[129  75  20 210 169] = Q705
[ 85 159 135 147 126] = Q350
[ 93 118 124 157 134] = Q966
[115 107 140 151 156] = Q492
[ 70 147 112 121 111] = Q792
[125 105 127 141 166] = Q828
[ 90 154 141 121 137] = Q231
[ 92 133 144  98 133] = Q501
[ 93 123 124 157 134] = Q730
[ 82 111 132  99 123] = Q599
[ 90 154 141 123 131] = Q314
diff Q501: [ 92 133 143  98 133] : 3, [144]
diff Q730: [ 93 123 124 157 133] : 5, [134]
diff Q314: [ 90 154 141 124 131] : 4, [123]

[196  64 142 140  90] = Q415
[ 78 231 174 171 200] = Q543
[ 32 180 125 101 123] = Q255
diff Q543: [ 78 231 173 171 200] : 3, [174]
diff Q255: [ 31 180 125 101 123] : 1, [32]
diff Q255: [ 32 179 125 101 123] : 2, [180]
diff Q543: [ 78 232 174 171 200] : 2, [231]

[203 195 195 180 170  56 117]  Q141
[203 195 195 188 220 155 208]  Q805
[203 195 195 180 170  37 226]  Q290
diff Q805: [203 194 195 188 220 155 208] : 2, [195]
diff Q805: [203 195 195 189 220 155 208] : 4, [188]
diff Q141: [203 195 195 180 170  57 117] : 6, [56]
diff Q290: [203 194 195 180 170  37 226] : 2, [195]

[ 58 120 128  56] : Q697
[133  42 102 132] : Q456
[ 33 107 221 225] : Q652
[206  91 170 173] : Q298
[191  48 187  92] : Q793
[161  41  62 166] : Q220
[164  52  69 100] : Q592
[ 58 120 128  86] : Q854
[206  91  30 173] : Q100
[151 142  93  35] : Q530
diff Q854: [ 58 119 128  86] : 2, [120]
diff Q592: [163  52  69 100] : 1, [164]
diff Q697: [ 58 120 127  56] : 3, [128]
diff Q652: [ 33 107 220 225] : 3, [221]
diff Q456: [133  43 102 132] : 2, [42]
diff Q220: [161  41  63 166] : 3, [62]
diff Q530: [151 141  93  35] : 2, [142]

[192 141 160 134 129 177 188]  Q729
[205 158 135 100 176 229 189]  Q342
[ 95 108 146 177  98 104 107]  Q764
[153 154 113 104 183 183 143]  Q386
[130 130 138 145 130 131 134]  Q974
[117 130 139 152 122  95 127]  Q527
diff Q527: [116 130 139 152 122  95 127] : 1, [117]
diff Q729: [192 140 160 134 129 177 188] : 2, [141]
diff Q342: [205 158 135 100 176 229 190] : 7, [189]
diff Q386: [152 154 113 104 183 183 143] : 1, [153]
diff Q729: [192 141 160 134 129 176 188] : 6, [177]

[126 180 127 135 165 193 177 125 125 127 196 146 135 145 141 126 158 125
 170 127 150 199 138 125 205 160 192 126 165 125 165 145] : Q179
[126 128 170 130 127 160 203 207 128 129 125 214 172 206 169 176 128 129
 155 188 127 126 182 149 126 201 149 195 128 127 183 184] : Q995
[150 125 169 136 127 126 125 158 142 177 125 143 135 129 141 155 125 150
 125 163 125 127 135 170 127 127 125 157 126 153 133 132] : Q945
[190 128 219 136 128 163 199 218 185 125 128 125 181 234 126 128 194 133
 150 244 213 188 176 127 127 180 132 132 202 128 128 168] : Q324
[126 180 127 134 165 193 177 125 125 127 196 146 135 145 141 126 158 125
 170 127 150 199 138 125 205 160 192 126 165 125 165 145] : Q349
[211 125 205 146 125 128 128 164 212 209 128 126 133 125 125 146 146 173
 126 192 149 128 128 175 128 126 128 138 135 175 127 125] : Q533
[190 128 219 136 128 163 147 218 185 125 128 125 181 234 126 128 194 133
 150 244 213 188 176 127 127 180 132 132 202 128 128 168] : Q524
[126 128 170 130 127 160 203 207 128 129 135 214 172 206 169 176 128 129
 155 188 127 126 182 149 126 201 149 195 128 127 183 184] : Q385
diff Q995: [126 128 170 130 127 160 203 207 128 129 125 214 172 206 169 176 128 129
 155 188 127 126 182 149 126 201 150 195 128 127 183 184] : 27, [149]
diff Q995: [126 128 170 130 127 160 203 207 128 129 125 214 171 206 169 176 128 129
 155 188 127 126 182 149 126 201 149 195 128 127 183 184] : 13, [172]

[171  99 118  67 124 144  84 106] -> Q727
[ 90  85 125 159 153 116 213 173] -> Q414
[151 158  79 104 117 126 129 109] -> Q244
diff Q727: [171  99 118  67 124 143  84 106] : 6, [144]
diff Q244: [151 158  79 104 117 125 129 109] : 6, [126]
diff Q727: [171  99 118  67 124 144  84 107] : 8, [106]

[115 124 154 151 140 131 116 135 138 142 124 113 135 136 130 130 127 121
 138 154 127] -> Q439
[135 120 136  93 112 135 143 145 146  89 136 126 130 128 121 131 120 136
 114  82 127] -> Q409
[135 122 136  96 112 134 143 145 145  91 135 126 130 128 123 132 122 137
 114  82 127] -> Q11
[135 120 136  93 112 134 143 145 146  89 136 126 130 128 121 131 120 136
 114  82 127] -> Q507
[113  86 157  28 104 170 115 164 144  40 165 104 131 143 120 133 113 124
 113  56 145] -> Q379
[133 106 139  59 110 137 142 151 151  74 149 122 130 129 123 131 117 134
 113  74 128] -> Q387
diff Q379: [113  86 157  28 104 170 115 164 144  39 165 104 131 143 120 133 113 124
 113  56 145] : 10, [40]
diff Q387: [133 106 139  59 110 137 142 151 151  74 149 122 130 129 123 131 117 134
 113  73 128] : 20, [74]
diff Q439: [115 124 154 151 140 131 116 135 138 142 125 113 135 136 130 130 127 121
 138 154 127] : 11, [124]
diff Q379: [113  86 157  28 104 170 115 165 144  40 165 104 131 143 120 133 113 124
 113  56 145] : 8, [164]
diff Q507: [135 120 136  93 113 134 143 145 146  89 136 126 130 128 121 131 120 136
 114  82 127] : 5, [112]
diff Q387: [133 106 139  59 110 137 142 151 151  74 149 122 130 129 123 131 117 134
 112  74 128] : 19, [113]
diff Q439: [114 124 154 151 140 131 116 135 138 142 124 113 135 136 130 130 127 121
 138 154 127] : 1, [115]

[166 147 168  96 201 154  96  85 146 159  89 201 188 108 113 101 110 101
 106 135 182 138 139 194 195 102 173 116 169 110] : Q684
[146 127 178  87 191 133  84  89 170 179  87 193 176 125 114  91 116 112
  98 113 179 115 149 176 178 117 157 122 174 124] : Q299
[ 73 106  94 164  69 122 164 174  96  82 163  67  91 135 125 150 143 152
 148 116  53 122 126  89  93 141 105 138  90 137] : Q803
[132 112 164 124 159 133 123 133 141 151 138 168 151 118 134 139 125 112
 113 123 148 138 132 172 170 131 161 124 135 116] : Q87
[195 152 171  87 188 142  80  98 178 175 106 203 180 106 110 110 104 106
  99 141 225 121 135 190 188 107 149 109 167 110] : Q121
[ 93 114 125 135 110  97 134 138 104 109 126 110 114 130 115 123 134 135
 145  91  89 148 108 119 142 146 118 135 102 128] : Q653
diff Q684: [166 147 168  96 201 154  96  85 146 159  89 201 188 108 113 101 110 100
 106 135 182 138 139 194 195 102 173 116 169 110] : 18, [101]
diff Q87: [132 112 164 124 159 133 123 133 141 151 138 168 151 118 135 139 125 112
 113 123 148 138 132 172 170 131 161 124 135 116] : 15, [134]
diff Q653: [ 93 114 125 135 110  97 134 138 104 109 126 110 115 130 115 123 134 135
 145  91  89 148 108 119 142 146 118 135 102 128] : 13, [114]
diff Q121: [195 152 171  87 188 142  80  99 178 175 106 203 180 106 110 110 104 106
  99 141 225 121 135 190 188 107 149 109 167 110] : 8, [98]

[126 162 125  98  85 164] = Q70
[ 83 120 242 151  77 128] = Q864
[171  78 153 139 148 168] = Q711
diff Q711: [171  78 152 139 148 168] : 3, [153]
diff Q864: [ 83 119 242 151  77 128] : 2, [120]
diff Q70: [126 162 125  98  85 165] : 6, [164]
diff Q70: [126 162 124  98  85 164] : 3, [125]
diff Q864: [ 84 120 242 151  77 128] : 1, [83]

[155 102 118  25  87  93 118  78 102  84 130 140 177 135  94 147 128 149
 125 136  70 151 200 182  95  98 139 129 134  91  94  29] = Q632
[136 133 163  84 134  87  63 129  99  99  69  91 131 150 140 184  55 150
 135 118 101 157 190 171  54  96 145 144 129 112 107 125] = Q748
[128 128 154  23 100  91  90 102 101 101 119 113 160 122 133 150  77 164
 117 143 115 151 229 183  93  80 123 152 143 125 112  48] = Q560
[120 138 136  51 105  92 122 107 115 107 105 109 138 102 132 149  75 174
 142 132 132 124 214 189 101  95 133 180 119 103 131  43] = Q469
[120 131 136 109 123 130 127 122 123 130 120 123 126 122 126 133 112 147
 129 126 131 132 151 139 115 119 128 139 138 132 135 112] = Q317
[155 107 139  90  68 106 151 104 170 124 115 119 210 145  48 198 157 125
 169 171 122  95 209 155 103 157 172 115 126  61  66  69] = Q333
[115 135 136  54 108  92 124 102 111 105  96 111 135 100 131 150  75 175
 144 133 136 127 215 194  99  97 132 180 121 101 136  38] = Q268
[120 133 138  82 114 120 113 118 119 124 116 119 130 122 124 138  99 157
 121 129 126 137 181 158 110 101 123 142 137 140 134  85] = Q201
diff Q632: [155 102 117  25  87  93 118  78 102  84 130 140 177 135  94 147 128 149
 125 136  70 151 200 182  95  98 139 129 134  91  94  29] : 3, [118]
diff Q201: [120 133 138  82 114 120 113 118 119 124 116 120 130 122 124 138  99 157
 121 129 126 137 181 158 110 101 123 142 137 140 134  85] : 12, [119]
diff Q748: [136 133 163  84 134  87  63 129  99  99  69  91 131 150 140 184  55 150
 135 118 101 156 190 171  54  96 145 144 129 112 107 125] : 22, [157]
diff Q632: [155 102 118  25  87  93 118  78 102  84 130 140 177 135  94 147 128 149
 125 136  70 151 201 182  95  98 139 129 134  91  94  29] : 23, [200]

[129 121  37 123] -> Q467
[ 67 145 123 162] -> Q523
[187 146 142 183] -> Q262
[ 67 145 123 141] -> Q806
diff Q467: [129 121  37 124] : 4, [123]
diff Q262: [187 146 142 184] : 4, [183]
diff Q806: [ 67 145 122 141] : 3, [123]
diff Q523: [ 68 145 123 162] : 1, [67]
diff Q467: [129 121  38 123] : 3, [37]
diff Q523: [ 67 145 122 162] : 3, [123]

[161  92 147 152 107 127 101 155  96] : Q561
[156 134 121 159  68 139 161 144 119] : Q12
[109 147 135  88 151  21 162 193 127] : Q890
[122 137 155 112 119 112 153 179 145] : Q572
[122 137 155 112 119 112 144 139 147] : Q970
[122 137 155 112 119 112 140 139 147] : Q344
diff Q561: [161  92 147 152 107 127 101 154  96] : 8, [155]
diff Q890: [109 146 135  88 151  21 162 193 127] : 2, [147]

[121  80 163 145 150 243  69 100 104 116 159  91  70  86 118  92 183 178
  85 130 182 196  34  65 105 154 172 114 169 121 200 126 119  34 122  84
 114  96  87 101 199 137 112  50 145  33  22 136  51 141 127  80  50 108
 124 129 176 127  60 150 149 174 126] -> Q65
[144  93 139 129 138 195  89 125 115 127 158  88  78 100 134 110 157 154
  85 131 164 149  77  82 106 120 142 131 134 129 177 138 127  52 122  93
 126  97  85 125 153 138 127  69 142  61  69 131  69 136 112  98  76 111
 138 119 152 105  60 155 149 151 133] -> Q398
[115 122 161 139 135 175 121 105 130 126 133 124 105 110 116 107 160 149
 125 126 140 186 102 116 134 142 164 108 153 127 151 115 113 115 129 122
 128 138 122 132 179 141 111 109 130 101  78 131 116 142 154 125 129 133
 123 133 142 123 103 111 110 151 120] -> Q302
[130  98 185 146 126 243  92 118 129 152 169 102  71  69 101  92 183 209
  79 119 202 187  60  73 109 122 171 128 150 123 186 154 127  71 128  99
 106 126  72 120 182 109 113  79 146  54  45 133  78 143 160 121  93 120
 123 128 138  63  69 126 152 158 103] -> Q605
[115 122 161 139 135 175 121 105 193 126 133 124 105 110 116 107 160 149
 125 126 140 186 102 116 134 142 164 108 153 127 151 190 113 115 129 122
 128 137 122 132 179 141 111 109 130 101  78 131 116 142 154 125 129 133
 123 133 142 123 103 111 110 151 120] -> Q510
[166  98 151 106 135 142  86 152 106 155 154 102  94  68 139 133 159 170
  97 131 164 114  99  87 117  93 156 145 124 147 183 155 106  74 107 110
 121 136 106 121 153 137 128  93 137  80  69 124  94 123 121 136 148 109
 139 107 121  66  61 134 138 151 107] -> Q483
[146 105 172 141 120 229 109 166 148 170 172  98  74  55 106 114 163 214
  60 118 228 148  72  77  94 121 148 164 144 123 166 193 127  84 131 102
  97 136  51 104 139 105 136  92 157  90  76 131  94 109 166 141 130 109
 126  96 114  12  78 155 165 147  95] -> Q756
diff Q605: [130  98 185 146 126 243  92 118 129 152 169 102  71  69 101  92 183 209
  79 119 202 187  60  73 109 122 171 128 150 123 186 154 127  71 128  99
 106 126  72 120 182 109 114  79 146  54  45 133  78 143 160 121  93 120
 123 128 138  63  69 126 152 158 103] : 43, [113]
diff Q605: [130  98 185 146 126 243  92 118 129 152 170 102  71  69 101  92 183 209
  79 119 202 187  60  73 109 122 171 128 150 123 186 154 127  71 128  99
 106 126  72 120 182 109 113  79 146  54  45 133  78 143 160 121  93 120
 123 128 138  63  69 126 152 158 103] : 11, [169]
diff Q302: [115 122 161 139 135 175 121 105 130 126 133 124 106 110 116 107 160 149
 125 126 140 186 102 116 134 142 164 108 153 127 151 115 113 115 129 122
 128 138 122 132 179 141 111 109 130 101  78 131 116 142 154 125 129 133
 123 133 142 123 103 111 110 151 120] : 13, [105]
diff Q510: [115 122 161 139 135 175 121 105 193 126 133 124 105 111 116 107 160 149
 125 126 140 186 102 116 134 142 164 108 153 127 151 190 113 115 129 122
 128 137 122 132 179 141 111 109 130 101  78 131 116 142 154 125 129 133
 123 133 142 123 103 111 110 151 120] : 14, [110]

